In the rows, 128 means zero.
Each path below is one point turned by a fixed rotation once a step. After each direction that follows a path, write how fast that rotation turns it, in deg/step (0 if it stays still).
Each turn is a multiple of 5 degrees from 10 to 175, or 0.
Each row of a path follows its step; steps can be skipped.

step 1: [134 131 118 131 135 130 110 122 138 120 128 141 127 132 135 129 137 124
 127 125 128 128 116 132 128 117 123 111 141 115 126 136 128 119 119 136
 121]
step 4: [125 134 128 122 130 129 131 119 134 136 122 141 124 141 137 140 136 130
 143 118 128 148 129 133 127 139 132 119 142 124 123 129 120 121 123 134
 131]
step 6: [134 124 123 134 134 131 108 118 128 134 129 130 123 136 136 136 129 138
 139 120 124 129 115 141 123 128 119 130 133 120 134 143 126 118 143 125
 120]
step 9: [126 125 130 115 130 122 112 125 130 124 125 141 123 133 147 137 119 135
 137 119 125 143 126 124 132 126 141 123 134 132 124 142 137 130 133 133
 131]
step 11: [120 120 131 121 135 134 118 127 118 132 140 138 119 132 134 150 135 129
 136 128 133 135 130 135 121 114 118 130 120 125 137 136 128 129 136 137
 119]
step 13: [135 121 112 126 137 134 132 146 115 123 140 124 113 125 133 132 129 136
 139 124 137 139 128 129 133 127 133 125 116 120 129 130 128 118 137 119
 124]
step 15: [136 125 135 117 137 127 132 131 122 125 132 134 127 122 131 128 126 125
 144 132 127 138 123 132 141 118 152 120 135 119 125 134 123 137 124 121
 116]
step 16: [117 116 126 117 139 119 128 129 137 128 142 132 126 133 136 131 122 128
 139 136 136 132 125 134 120 118 133 140 109 114 127 135 127 131 126 120
 120]
step 17: [119 120 113 122 138 121 131 127 135 128 140 132 134 139 143 142 133 117
 132 127 124 137 121 127 130 123 128 122 142 126 133 125 117 130 126 130
 112]
[121 128 127 127 130 121 130 132 128 127 123 127 124 130 125 128 127 126
 126 126 132 127 127 129 128 126 126 124 131 126 129 130 131 131 131 134
 129]
45
[125 124 129 130 130 130 131 129 126 126 134 122 128 130 132 130 121 127
 129 129 128 130 129 128 130 127 132 128 127 129 129 130 126 133 130 129
 124]
10
[126 125 126 130 127 129 125 125 133 126 127 132 127 124 128 122 126 128
 127 131 133 128 129 126 131 125 135 126 129 128 126 131 130 130 128 126
 128]
55
[131 128 125 129 128 128 126 124 129 134 125 128 130 130 131 124 127 124
 130 123 124 132 127 128 129 125 126 125 127 131 130 127 130 133 127 131
 126]
135
[127 127 128 129 131 130 126 124 128 131 122 124 130 132 127 128 126 131
 126 125 133 129 126 130 127 128 130 133 128 124 124 124 124 130 128 126
 128]
175
[125 128 122 126 132 129 128 131 131 125 127 128 126 133 128 126 128 129
 129 128 129 132 131 123 127 134 129 128 129 135 127 123 130 126 128 127
 128]
80

step 2: [122 139 125 126 129 125 138 130 126 126 142 116 131 120 125 114 131 125
 150 120 118 123 126 123 122 138 115 124 124 129 133 129 147 136 132 144
 127]
step 5: [118 124 124 119 122 132 120 132 118 113 136 127 112 125 123 134 128 130
 156 129 122 125 135 132 130 135 137 121 121 123 126 129 135 122 112 122
 127]
step 6: [114 136 130 126 121 120 131 134 113 125 121 135 129 112 132 131 126 123
 130 113 130 130 135 130 119 139 145 110 129 138 134 131 137 123 117 125
 134]
step 10: [128 128 118 123 127 131 128 125 131 113 152 127 129 124 119 132 133 129
 148 112 117 127 128 130 142 121 134 118 135 126 138 131 143 124 126 127
 127]
step 11: [113 138 131 130 127 131 125 135 124 125 131 144 125 120 120 123 141 117
 140 119 127 139 132 118 138 142 128 111 124 140 137 133 130 124 121 130
 115]
step 13: [111 123 129 121 121 118 127 136 110 118 127 131 128 109 132 125 123 122
 126 122 120 120 137 123 126 133 140 115 118 134 130 134 144 122 126 119
 137]
step 15: [120 131 117 124 139 132 124 133 135 117 135 118 129 118 132 119 136 125
 129 110 108 119 127 134 117 134 134 126 132 123 143 130 145 126 126 130
 130]
step 16: [112 132 128 132 128 120 123 141 134 119 133 131 141 129 132 128 143 123
 149 122 119 120 139 122 124 126 119 121 133 145 135 124 136 137 128 131
 117]
step 17: [130 129 129 120 124 129 126 129 130 113 143 132 126 132 129 128 123 127
 157 111 123 126 124 129 138 125 133 125 139 131 145 134 134 115 123 121
 123]
[127 129 126 127 127 130 129 127 130 126 130 130 128 132 125 129 133 123
 129 126 127 127 127 136 129 125 120 128 131 129 129 125 129 128 132 127
 126]
55
[127 127 131 126 126 125 129 126 127 123 127 133 120 130 125 128 125 125
 127 128 132 133 131 130 129 130 129 126 129 129 128 128 126 131 124 125
 128]
55
[128 126 125 127 127 128 128 130 131 127 131 131 132 129 126 129 125 127
 123 126 128 127 121 131 127 130 134 128 131 124 129 130 131 124 126 124
 127]
155
[126 128 129 125 128 126 127 131 129 130 127 130 133 129 123 126 127 126
 131 134 130 131 126 125 123 131 126 126 127 130 124 128 130 133 131 129
 124]
155

step 0: [124 137 138 133 112 135 132 147 119 129 134 136 123 125 136 126 133 127
 126 120 130 131 125 115 135 125 131 117 134 117 123 127 125 125 115 122
 140]
step 5: [123 124 129 128 132 132 129 127 118 129 132 132 129 137 138 130 124 154
 119 138 114 134 128 139 130 133 132 132 117 127 121 131 116 140 135 135
 125]
step 7: [118 135 133 129 122 127 126 141 137 135 127 116 123 131 123 132 132 127
 126 123 133 116 134 121 112 128 131 142 125 140 127 116 149 135 121 127
 131]
step 10: [121 129 131 124 125 140 134 128 132 125 130 119 130 122 129 124 133 130
 126 128 125 127 123 126 125 134 136 147 131 115 124 108 138 118 114 118
 143]
step 13: [115 125 117 121 123 141 118 133 123 125 117 133 132 137 133 131 125 133
 127 136 134 132 117 130 139 135 137 142 139 117 126 132 141 122 127 129
 135]
step 14: [130 120 141 126 146 148 120 129 139 127 128 128 127 125 130 119 122 127
 125 131 133 133 128 120 124 141 118 138 126 132 133 134 131 133 137 118
 116]
step 15: [122 129 133 132 120 132 134 136 128 124 130 113 125 112 135 119 125 141
 127 114 129 134 130 136 130 126 127 119 125 140 131 133 125 153 130 130
 131]
step 16: [124 118 121 134 117 127 119 143 118 136 135 131 123 128 143 137 135 135
 124 124 131 125 113 125 135 126 129 123 125 124 115 136 139 122 121 137
 129]
step 17: [139 120 141 135 133 125 121 125 128 131 125 138 113 140 135 131 116 134
 125 129 129 122 129 120 118 141 119 143 134 134 121 120 136 125 125 125
 120]
[128 131 131 126 130 126 127 126 128 130 129 122 132 129 131 127 127 128
 130 131 128 123 123 128 131 127 131 129 127 124 125 128 134 128 128 130
 122]
120
[127 130 134 127 130 129 133 125 129 127 129 130 121 129 129 127 123 128
 130 130 127 130 128 126 129 130 133 122 130 129 128 131 126 130 127 126
 123]
120
[129 129 132 129 134 123 127 130 125 131 125 128 129 126 126 120 127 131
 129 133 128 129 128 131 126 127 127 129 125 132 127 128 126 129 132 126
 130]
110
[125 126 131 126 131 130 128 122 130 131 122 127 129 125 127 128 133 130
 128 129 133 130 129 127 134 126 127 127 130 127 130 128 129 128 123 125
 131]
25

step 0: [133 124 108 121 137 134 119 143 128 122 134 124 130 143 122 124 135 124
 134 136 120 147 118 128 131 129 117 140 118 122 131 129 122 116 123 126
 124]
step 1: [126 134 123 130 125 126 122 128 135 128 136 121 136 133 117 131 143 115
 126 141 124 130 121 126 124 123 126 143 142 136 140 121 144 124 141 141
 138]
step 2: [123 119 130 133 133 124 115 124 122 132 136 113 121 147 129 130 126 124
 112 138 135 109 116 131 134 119 134 131 137 123 129 125 129 127 133 133
 114]
step 3: [121 128 139 129 127 133 112 125 125 128 132 120 133 132 130 140 131 113
 124 118 112 131 116 111 123 136 130 116 131 124 120 132 135 141 124 129
 112]
step 5: [129 119 117 132 122 122 122 128 129 120 139 125 114 114 139 141 124 136
 141 111 135 132 125 124 117 117 126 128 132 131 138 120 121 132 124 142
 125]
step 6: [135 130 120 109 131 143 133 139 128 117 146 131 116 111 133 123 128 125
 128 126 136 118 122 121 136 130 121 125 126 135 119 121 123 134 142 130
 124]
step 11: [129 125 123 129 130 133 115 126 118 127 153 117 141 139 134 133 133 122
 129 129 127 138 110 132 127 129 132 119 142 117 129 126 133 119 121 129
 132]
step 13: [112 113 125 128 132 124 116 124 132 132 132 128 114 137 139 127 118 115
 136 132 135 130 124 122 112 130 128 136 122 130 130 126 126 140 125 142
 111]
step 14: [127 137 132 130 139 129 129 126 129 126 134 119 106 116 127 124 138 113
 132 108 125 123 119 123 125 131 125 117 124 134 136 121 137 137 134 139
 122]
[126 129 130 128 127 126 123 122 135 124 130 131 127 130 129 128 130 130
 123 131 126 129 124 131 128 127 126 128 130 127 127 129 133 124 126 125
 126]
40
[127 128 129 128 133 133 127 128 124 124 124 128 131 128 131 123 129 129
 128 125 126 130 124 127 131 131 129 127 122 125 127 127 135 128 127 131
 127]
100
[126 131 127 129 122 127 128 132 131 127 129 131 121 124 131 125 130 128
 130 124 130 127 132 130 129 130 126 129 125 124 122 126 128 127 128 128
 128]
40
[130 126 128 122 132 130 129 131 131 126 128 126 125 131 127 128 130 127
 123 127 130 123 128 132 130 131 131 131 127 130 128 129 126 130 121 127
 131]
170
[133 131 121 128 125 126 130 126 126 128 132 127 130 129 134 131 129 133
 126 124 124 129 129 128 128 129 128 127 124 132 130 131 129 125 126 127
 129]
65
[130 130 130 122 127 129 125 127 127 130 128 127 127 130 129 125 129 129
 127 129 126 126 132 123 128 128 133 120 131 125 125 126 126 123 128 130
 129]
85

step 0: [115 125 128 125 150 131 131 132 122 136 141 113 117 129 108 122 127 135
 113 114 123 120 126 125 129 119 128 129 128 134 124 126 138 122 131 123
 121]
step 1: [138 123 132 121 138 135 119 123 136 132 131 126 123 122 116 134 110 125
 115 119 140 136 130 131 125 121 113 128 137 139 139 124 138 145 134 123
 133]
step 2: [142 123 132 113 129 145 128 125 117 120 113 134 129 124 120 127 116 112
 131 144 144 134 118 133 127 131 137 127 136 126 129 121 138 123 128 127
 130]
step 4: [128 133 127 130 133 126 128 135 123 135 128 109 125 142 124 115 145 141
 129 126 130 128 129 120 133 123 114 137 135 145 127 117 139 126 138 115
 129]
step 5: [146 137 128 113 143 127 139 130 135 125 133 125 124 121 129 135 130 130
 122 129 139 134 138 120 118 110 129 139 132 140 132 124 126 134 140 119
 120]
step 7: [126 119 141 130 137 138 130 137 117 128 135 125 113 130 116 130 116 129
 127 126 122 116 111 129 132 130 117 123 124 131 134 121 144 128 108 123
 129]
step 10: [122 142 118 112 128 137 133 131 133 118 133 126 141 130 125 121 125 131
 114 135 134 136 128 115 133 132 121 135 128 129 120 126 155 129 121 124
 125]
step 13: [131 115 122 140 141 140 134 133 123 119 131 110 141 128 116 129 118 122
 113 129 132 127 119 124 126 113 132 122 131 132 134 116 127 120 131 130
 116]
step 16: [121 133 131 119 130 141 137 127 122 134 116 124 121 124 140 131 124 125
 133 131 121 144 120 126 129 112 127 136 140 133 121 125 142 109 126 114
 119]
[127 121 130 128 129 131 124 127 128 125 127 130 126 127 122 128 124 127
 128 128 127 127 128 128 123 127 127 119 127 129 129 126 126 130 129 131
 129]
60
[125 128 125 129 125 129 131 133 126 129 128 132 132 130 126 129 126 131
 135 130 129 126 127 127 129 129 128 128 131 129 128 126 128 132 134 127
 124]
65
[128 127 127 132 130 128 124 126 126 126 130 127 131 125 132 121 126 131
 128 125 124 128 126 125 130 128 124 128 130 132 129 129 132 131 124 128
 125]
110
[130 129 128 123 133 126 126 124 124 129 126 129 130 128 129 126 126 129
 133 127 129 132 128 127 126 127 135 128 127 124 126 127 125 128 126 131
 122]
110
[125 128 130 126 133 132 127 129 128 127 127 133 131 130 131 133 128 127
 127 126 133 128 129 129 124 133 128 130 130 132 127 135 131 130 125 128
 129]
80

step 1: [128 122 129 133 126 132 125 125 123 128 121 127 125 117 128 122 122 128
 114 121 119 116 121 132 129 126 138 132 141 123 129 157 126 121 121 138
 126]
step 2: [113 126 125 119 132 142 118 140 128 142 136 116 112 117 124 120 137 137
 122 127 117 128 132 125 136 131 132 138 134 132 133 126 124 132 127 118
 125]
step 3: [129 128 132 120 136 121 124 109 129 128 141 125 124 123 137 118 126 136
 125 120 127 117 127 125 127 108 132 128 141 122 134 139 126 125 115 126
 117]
step 5: [123 130 134 123 123 120 130 129 115 138 146 116 130 128 128 140 121 130
 142 123 125 118 135 138 119 118 132 125 141 121 129 138 125 134 125 117
 121]
step 6: [114 131 138 130 129 128 135 110 122 124 124 119 116 118 134 124 136 125
 137 127 120 127 125 128 129 133 139 138 127 117 122 135 143 136 144 129
 128]
step 7: [127 118 131 119 127 123 127 135 111 133 139 120 131 123 114 123 123 126
 126 125 133 113 136 141 128 132 129 136 126 133 132 152 128 132 139 134
 123]
step 9: [127 120 131 112 142 113 111 117 116 130 126 132 120 127 132 123 118 132
 134 120 130 121 130 132 130 130 126 137 118 133 145 138 132 123 128 128
 124]
step 11: [119 127 124 120 127 122 127 124 123 150 123 130 128 124 136 137 124 128
 151 131 121 120 126 131 121 130 141 132 119 125 139 137 133 118 117 124
 130]
step 17: [119 128 129 130 132 128 118 129 119 145 130 116 127 128 115 143 138 134
 133 128 118 125 138 123 141 120 139 135 120 129 140 123 128 128 122 118
 136]
[135 130 126 128 123 129 127 126 129 134 122 128 128 124 127 131 130 127
 126 124 129 125 128 124 131 129 126 127 128 127 130 125 125 131 125 129
 132]
20
[128 131 131 128 128 127 131 132 132 126 130 128 125 128 127 131 133 129
 126 131 129 123 133 129 126 123 123 124 128 124 131 129 129 128 128 126
 129]
145
[130 124 131 127 126 131 127 130 128 125 123 123 125 128 132 126 129 127
 125 131 127 130 130 127 129 124 132 127 129 126 122 123 133 128 129 127
 131]
170

step 1: [131 127 125 145 125 131 130 125 138 125 113 133 132 113 127 125 118 133
 143 115 115 123 118 123 130 123 128 126 125 130 128 111 135 124 125 141
 144]
step 5: [126 141 146 129 139 131 112 121 135 114 128 120 136 125 135 127 124 125
 130 140 119 125 121 115 125 137 142 143 130 126 125 127 124 113 123 121
 126]
step 6: [132 137 133 140 132 130 140 125 136 115 122 118 135 110 118 127 132 125
 121 128 120 119 119 135 109 127 130 131 139 122 125 133 137 118 119 138
 130]
step 8: [124 116 122 144 127 124 129 127 122 121 130 138 129 135 129 120 132 127
 140 130 128 136 116 115 126 128 129 142 106 127 144 127 137 119 118 139
 128]
step 11: [122 129 152 129 134 129 117 122 137 110 134 123 131 127 123 138 141 129
 126 129 124 122 121 111 114 121 137 127 131 123 134 136 127 119 126 122
 139]
step 12: [135 138 132 128 138 133 128 119 137 112 132 121 133 117 125 122 127 139
 117 129 119 109 119 132 115 118 123 132 120 135 126 116 127 121 122 144
 134]
step 13: [128 132 124 137 118 147 142 125 140 110 126 129 125 118 136 130 123 128
 129 122 127 138 122 133 134 133 136 135 114 124 127 117 134 123 110 138
 129]
step 16: [123 124 141 121 123 138 114 123 124 129 134 128 113 132 126 138 119 113
 126 140 126 114 118 118 126 135 133 140 123 107 123 125 131 121 124 130
 131]
step 17: [129 119 140 132 142 132 124 127 126 109 128 129 122 128 129 123 126 125
 120 125 120 120 109 124 111 119 139 143 137 131 134 132 135 123 127 117
 138]
[134 125 132 123 131 126 125 132 132 127 131 124 130 132 127 131 127 129
 129 128 126 127 126 132 127 127 127 130 131 125 125 127 127 127 123 124
 129]
60
[128 125 123 128 126 126 127 129 129 128 127 130 129 126 129 131 132 131
 130 122 133 126 127 131 127 127 131 132 124 129 130 127 124 130 124 128
 121]
65
[126 124 129 124 127 128 131 131 132 126 123 133 126 132 124 126 127 133
 130 127 130 125 129 124 127 125 127 126 129 129 130 126 125 125 129 128
 132]
40
[130 128 130 127 129 128 132 132 128 128 129 126 130 128 130 127 124 131
 127 121 122 128 129 128 126 130 132 123 125 129 129 132 128 126 127 134
 126]
60
[130 130 131 125 122 131 130 126 125 129 128 129 130 130 127 128 125 130
 129 129 127 128 129 129 128 133 131 126 126 129 127 116 127 130 128 126
 126]
130
[129 131 132 126 126 126 125 127 125 130 132 126 129 127 122 125 132 130
 131 128 128 131 126 128 129 122 127 127 122 125 129 130 124 131 129 131
 131]
95
[128 126 130 130 127 125 130 129 123 135 127 135 128 128 134 130 127 128
 131 130 127 128 128 130 125 125 127 128 125 125 125 128 130 127 124 128
 133]
55

step 0: [138 128 109 115 137 119 121 119 125 123 121 135 120 134 138 122 124 143
 129 139 130 134 128 128 120 136 141 134 131 133 138 130 114 123 115 128
 120]
step 4: [122 134 124 113 132 124 103 126 131 133 129 134 133 133 121 132 131 120
 123 126 135 124 117 132 132 118 144 132 133 111 129 143 115 128 120 131
 136]
step 5: [127 129 115 127 136 130 114 120 124 128 115 132 138 133 131 134 134 146
 112 123 123 123 138 124 125 130 143 130 131 125 133 141 114 121 117 130
 138]
step 6: [128 121 122 115 119 115 111 132 123 136 111 132 132 133 132 129 130 131
 102 119 127 121 132 127 137 124 131 128 144 130 128 126 127 121 124 136
 121]
step 7: [129 140 135 111 132 116 112 128 129 136 111 118 132 136 128 113 146 128
 127 120 130 121 128 129 121 129 130 132 139 138 133 131 120 117 128 130
 133]
step 10: [126 133 129 135 131 128 123 114 115 130 116 132 111 137 130 121 127 145
 125 132 133 117 122 125 125 125 140 135 137 134 127 135 113 110 129 131
 140]
step 14: [124 125 120 105 142 127 118 134 134 132 122 125 131 124 137 129 119 129
 116 130 127 132 117 121 135 126 144 141 136 125 119 122 127 115 130 130
 139]
step 15: [128 130 128 119 134 141 117 114 117 132 123 119 129 118 145 117 135 140
 113 129 129 119 122 130 122 134 145 133 138 138 124 122 124 120 126 126
 129]
step 17: [120 140 118 117 128 128 108 126 129 128 120 129 130 121 124 128 135 117
 128 131 137 129 124 124 117 122 154 128 125 136 132 138 120 128 125 126
 141]
[129 129 126 130 124 134 131 127 125 125 131 131 126 126 130 125 130 131
 123 130 125 127 129 127 125 131 126 127 128 129 130 133 129 126 127 134
 126]
145
[129 123 128 129 128 129 124 133 133 129 127 136 128 125 124 127 130 126
 128 129 125 125 123 131 126 126 128 128 128 129 127 124 132 126 125 129
 130]
140
[126 128 135 129 127 131 127 124 128 130 134 129 125 123 127 125 126 127
 128 132 133 126 128 126 127 130 129 129 131 126 125 127 128 130 129 125
 133]
55
[126 135 131 126 134 129 130 135 127 130 126 130 127 128 127 128 124 128
 129 129 128 125 126 125 126 127 127 125 127 126 134 132 129 128 132 131
 132]
115
[129 132 132 130 125 129 133 131 131 127 124 125 125 128 129 128 128 131
 127 126 128 127 125 127 131 125 127 133 125 131 121 126 126 125 128 130
 131]
20
[132 130 130 129 127 130 122 132 132 130 128 127 128 124 130 131 129 127
 127 124 130 128 132 124 128 127 127 126 130 134 128 133 127 126 129 124
 126]
35
